rotation steps, each row followed by its count of steps:
The counts run from 0 to 335.
[ 21  -2  13   3  -4   8 -10   3   5  -7  37  15  -4   0   0  -3  -1  12
  -1  10   6  -4   9   0   7 -13  -3  11 -19  -3  -2  -8   3   7 -15   3
  -3]
242
[-13  -7   3  20  13   5 -15  15  13   9  19  12  -1  -3  -9   2  -5  10
  -8  -2 -14  -3  12  -2  13 -15   2  11 -11   3   8   0 -24   1  -6   3
   6]
101
[ 13  -5  11   4 -21  18   5   9   6   1  27  18 -14 -10  -2  -2   3   5
   4  -4   6   2  11   1 -13  -3  -9  16   1 -10  15  -6  15  -3   2  12
   7]
57
[-10   2  13   5  -5  11   0   3  13  12  19  21 -19 -18  -1  -6  16  12
   7  -1  16   2  12  -9  -6 -12   4   9  -4  -9  12   0   5  -1   6  14
   3]
62
[  9  -2   6   8  -9   9   5   2  13  -1  29  22 -22 -17  -8  -5   6   7
   3  -2  -3  -8   4   0  -3  -2  -4  22 -10  -2   2  -6  -7   2   1  16
   0]
163
[  2   8   0   3 -15  12  -6  -2   4   5  31   9  -7 -13   7  -2  16  10
 -13   4  10   8   8   3  -3 -12 -10  12 -10   6   7  -1  25 -12  -6   6
   6]
144
[-18 -15   7  18   1  12 -23  11  -2   5  11  11  -2  -9  -8   5  -3   1
 -14 -12  -6  -3  18  -4   3 -17   2  11  -9  -6  15  -3   5   2 -12   2
   5]
202
[-12 -19  -6   4   3  16 -17  -3  -8   9  22  14  -4   9  11   1 -10   9
  -3   2 -10  -3   7   8  -7  -9 -11  16   0  13  -9  -2  10   8 -21   3
   6]
110
[22 -3  7  4 -8 18  2 24  6  6 21 12 -6 10  4 -5 -9 12 12  6 15  8 21  9
 -5  2 -3  1  0 -3  8 -3 10 -4 -4  2 17]
53
[  9 -14  18   1   1  14   4   8 -12  -2  33  16 -10  11   4  -9  -6   1
   9  10   0  -4   0  -4  -2 -13   3   8 -12 -14   7  -4  -6  -1 -11   9
  10]
322
[-11   1   6  18  18   4  -1  20  11  11  27  18   9  17   1  -6   0  22
   2   3  -9  -3   1   0   0 -11  -9   7   6   3   4   5 -10  -4  -7  -3
   8]
21
[-17 -24   4  12  -1  20 -15   6 -12   9   6  21 -15  -2  -1  -2  -9   1
   1  -9  -7 -12  13   5 -14  -7   5  14  -1  -2   3  -3   4   6  -8  10
   8]
196
[-10  -6   1   2 -10  12 -10  -5  -5  10  33   2  -1 -11   7   2  12   1
 -20   0  -3  15   8  -4   0 -17  -6  10 -12   1  13  -1  13 -12  -5   7
  13]
310
[ -1  -5 -15  15  -1  10  -6   8  18   9  20  13 -15 -11   3  -1  -2  15
  -4  -3 -11  -2  12  13   2   5 -10  21  -1  22 -11   4   0   0  -9   5
   4]
271
[  1  -3  -5  12  -1  10   1  14   6   5  21   2  -6  -1  17  -3   4  12
  -6   5   9  12  10   6   5  -4  -8  11  -2  10  -3  19  20 -14 -21  -7
  13]
45
[  6 -10  13   7   7   9  -2  17   7   5  21   9  -2   6  14  -6  -3  18
  11   9  20  10  15  -1   2  -7  -2   5   1  -4  -3  11  12   6 -22  -9
  11]
48
[-13  -5 -16   6  -2  16 -15  -8  -8  14  20  14 -17   1   6  -4   2   9
  -9   7 -10  -6   8  12  -3  -6   2   8 -14  21 -13  -6  -4  -6  -6  11
   6]
5
[ 16 -13  -1  11  -7  10  -2   7  -1   2  19   2 -21 -11   3  -5  -3   6
  -9   7   6   6  18  11  10   0  13  -1 -25   5  -9   4  -6  -9 -10   4
  18]
72
[  1  13  -4   5 -12  11  -6   3   6  10  28   7  -7  -7   8  -3  17  14
 -12   5  13  12  11   5   0 -10  -7   4  -9   8   5   2  20 -17  -2   3
  10]
145
[ -4   8  -6  17  -7  20 -18  25  -2   8   3  18 -10   9  -4  -2  -8   8
  -1  -2   9 -13  23  14  -1  -4   0   5  -5   9  12  -8  12  -6  -7   5
   4]
33
[ -8   0   5   2  -5  14 -27   7   1  13  25   5   0  -5  -2   6   1   6
  -9  -1  10  12  25  -4   5 -20   1  -3 -12  -3  18 -12   1   3   1   5
   8]
307
[  1 -20   8  -3  -1  18  -5   7 -12   4  29  10  -4  12  16  -3 -11   3
   7   6   2   6   7   1  -6 -13  -9  13   3  -5   6   2  12   5 -21   2
  11]
216
[ -8  -7   4   8   5  20 -26  12  -9  12  17  14   7  19   3  -1  -9  15
  -3   0   1  -1  19   8 -10 -11  -2  -7   0   2   2 -10  10   6  -9  -3
   9]
114
[  8  -4   9   1   5   7  -9  -1  18  15  37  13   0  -5  -3  -1   3  23
   1   3  -5  12  14  -1  -3  -7  -5   1  -5   0  -6 -11 -16   9   5   5
  10]
81
[  4  -8  13   9  -2   7   9  -2  -2   3  30  12 -12  -7  15 -12  16  14
  -4   9  12   7   0  -1  -7  -9   3   5  -9  -6  -6  14  19 -13 -13   2
  15]
150
[  9 -15  17   5   2  11   0  12   4   1  25  12  -7   2  14  -6  -3  13
  10   6  15   6  12  -2  -2  -9  -5   9  -1  -8  -4  12  17   7 -22  -6
   9]
49
[  3  14   8   3 -10  12 -21   7  10   5  26  14  -3  -3  -1   0   5  12
  -2   3  19   5  21  -2   5 -17  -4   4 -11  -1  12 -11  10   5  -5   3
  -2]
141
[ -3   3  -9  18 -10  21 -13  21  -7   3   5  19 -14   9   0  -3  -9   3
  -2  -2   3 -15  16  15  -4  -2  -3  12  -5  11  10  -6  15  -9 -10   7
   4]
32
[ 11  -1  -5  26  -2   6   0  21  15   1  13  15 -12 -10 -11  -3  -4  13
  -8  -3 -10 -10  12  15  10   4   1  12 -11   8  -1   2 -11 -11  -2   4
   9]
265
[ -5  14 -11   6  -8  13  -3   2   1   9  27  18 -20  -2  -1  -6   9   6
  -6   6  -4 -10   2   6   0  -9  -1  13 -15  15   7 -10  -4 -16   5  17
   1]
331
[  5 -10  20  29   5   5  -3  18   4  -2  11  23 -10  -4 -11 -11   0  16
   0  -2   3 -16  11   2   0  -5  15   0 -13 -13  -6   2  -7  -1  -5   1
   5]
261
[ -7  -3 -10  12   7  10 -15   8  18  18  15  14  -8  -4   4  -1  -2  24
   4   0   1   2  23  11  -1   2  -4   7   2  20 -15   1  -3   7  -4   0
   4]
273
[ -8   4 -10   6   5  12  -8   6   9  17  26  13 -15   4  -3  -3  -1  13
   2   6  -7  -2   9   4   8  -8   2   7 -12  15   2 -10 -26  -5   7  14
   7]
0
